Each path below is one point turned by a fixed rotation once a step. After each direction that follows a path, write how fast that rotation turns it, in degrees a step (0 if it stays still).
Each turn is a multiple of 5 degrees from 10 to 175, or 0.
Each row of a path follows its step; steps can be skipped.

step 2: 77 41 -153 -196 -160 237 66 148 -47 226 205 -163 -77 100 32 -65 77 19
 150 -187 -253 -116 -13 141 43 -160 140 74 -197 178 -36 154 200 -35 -50
 -213 175 -62 -190 -85 -35 17 150 37 -154 7 -116 188 7 147 -68 -28 69 54
 -86 217 -9 -1 -3 -87 94 77 9 27 17 83
step 6: 211 -55 -89 -148 -1 141 10 249 -25 -31 -288 -120 -94 -28 88 -58 199 -114
 -148 116 -180 96 164 113 34 8 57 -4 52 -16 84 -121 -169 158 22 -142 43
 -77 -196 18 -188 -20 97 73 237 -66 62 207 -94 60 -216 107 120 20 26
 -156 -37 -92 -127 -288 -31 42 -78 28 90 144
step 10: 118 72 27 -193 54 -229 161 7 -42 330 84 -223 -117 -7 7 -212 92 122 -63
 -50 -252 101 -59 -5 182 46 -25 15 -119 -18 54 -170 -154 -86 -42 94 29
 -250 -17 93 -155 -49 -162 407 -31 -106 -21 41 -19 66 62 -55 7 59 194 29
 91 -79 -131 49 -58 40 45 62 -114 24
step 11: 206 139 -7 -179 -184 158 61 -251 65 64 135 -169 -226 -143 79 -93 -171
 -59 -32 -102 142 8 -9 -27 62 272 0 -109 108 56 -125 -96 1 163 30 -62 42
 -228 -176 -103 53 209 -15 84 23 67 24 -114 37 -102 117 179 20 -118 23
 -51 -9 55 137 5 6 -309 45 179 153 145
step 17: 276 -76 -79 222 197 -249 40 50 -153 149 -39 -60 -92 15 116 31 -5 -97 202
 47 -79 4 -83 167 -24 -78 18 21 15 -117 168 -33 -20 203 33 128 93 -215
 168 -76 21 196 129 -57 19 -111 -105 8 -101 -185 156 -229 159 19 22 172
 330 41 -18 9 50 58 110 133 9 18
step 18: 184 25 -124 -7 -375 52 -35 10 13 16 -37 17 -113 162 -203 138 52 21 -177
 -10 -116 -10 -10 80 158 47 25 -97 -71 -155 -104 27 -44 114 141 146 55
 -166 -162 123 -144 0 -73 -65 32 -150 119 -140 -277 84 221 -63 128 -83
 260 16 191 113 27 -2 134 -184 -180 -139 -42 24
step 21: 95 131 -189 111 -42 168 120 -86 -19 92 -121 -24 -69 67 46 36 64 64 -34
 -55 -192 -199 2 188 -289 -193 7 -134 29 -1 19 -12 167 7 40 -90 -1 37
 -73 75 71 -103 -60 143 15 250 19 29 -282 0 -18 -90 154 -44 -71 125 267
 133 -47 1 324 -81 33 -91 -261 -135
Directions:
-20 -4 -25 -42 -9 40 -14 31 -20 9 19 41 -17 -50 -39 81 51 17 21 -6 -8 17
 29 -11 -86 29 -37 -27 13 6 57 -9 25 -17 5 9 47 -33 21 -10 30 -35 32 -12
 46 -24 20 -35 -22 -6 -56 34 -60 -28 72 0 5 -56 16 -7 11 6 30 7 7 -16 -> 55
-19 -4 -42 -8 -5 47 -7 -41 -15 -5 28 -18 -15 41 -13 8 39 60 34 -33 49
 -43 -35 -12 -20 -6 24 -14 -18 -44 -9 37 -21 -22 34 -51 -25 43 1 38 2 10
 24 26 37 -55 36 48 -9 -44 -11 -31 55 -24 9 -24 22 8 38 -78 -23 -17 -63
 44 9 -41 -> 115
-76 -12 -13 -29 36 -22 35 57 -38 84 -23 -22 36 61 -18 60 -6 -26 15 -25
 -7 -6 -20 -51 28 1 -15 -32 -4 -3 9 36 -44 11 54 -9 13 39 -11 24 9 94 -4
 22 -3 -6 -35 -13 1 -14 58 21 -18 -12 15 26 -28 -11 3 -3 -8 24 55 -25
 -22 13 -> 145
-32 35 28 -69 10 -28 0 18 86 -35 -5 36 -32 1 -27 -27 55 29 37 20 1 -32
 19 -8 -51 -19 -2 -38 -37 -25 -58 29 1 29 -42 11 -22 46 31 -3 21 10 -1
 51 -30 38 13 -64 -15 46 61 -21 15 -30 20 -19 32 20 4 6 29 42 4 -17 30
 20 -> 160
-18 -8 -44 2 23 -33 -44 36 0 -28 -36 16 -11 32 21 -19 -21 -19 -4 43 -2
 -13 -13 -14 -36 -47 -4 2 28 21 -15 7 10 -27 -27 -19 12 57 15 -2 28 -30
 2 -11 -53 4 6 -14 102 -71 28 52 -13 44 47 70 13 -43 5 -7 -4 -65 -27 37
 37 -29 -> 95
30 -3 -11 -51 -2 2 -72 37 14 -48 39 -71 17 9 -5 -14 46 -43 -3 -45 12 -23
 7 -28 0 18 8 59 -43 28 -20 -52 -21 46 13 18 18 -5 53 -4 0 36 8 53 4 28
 -25 27 14 65 -37 50 8 -11 -19 43 -60 -43 -10 -27 -21 4 -19 28 -7 -36 -> 10
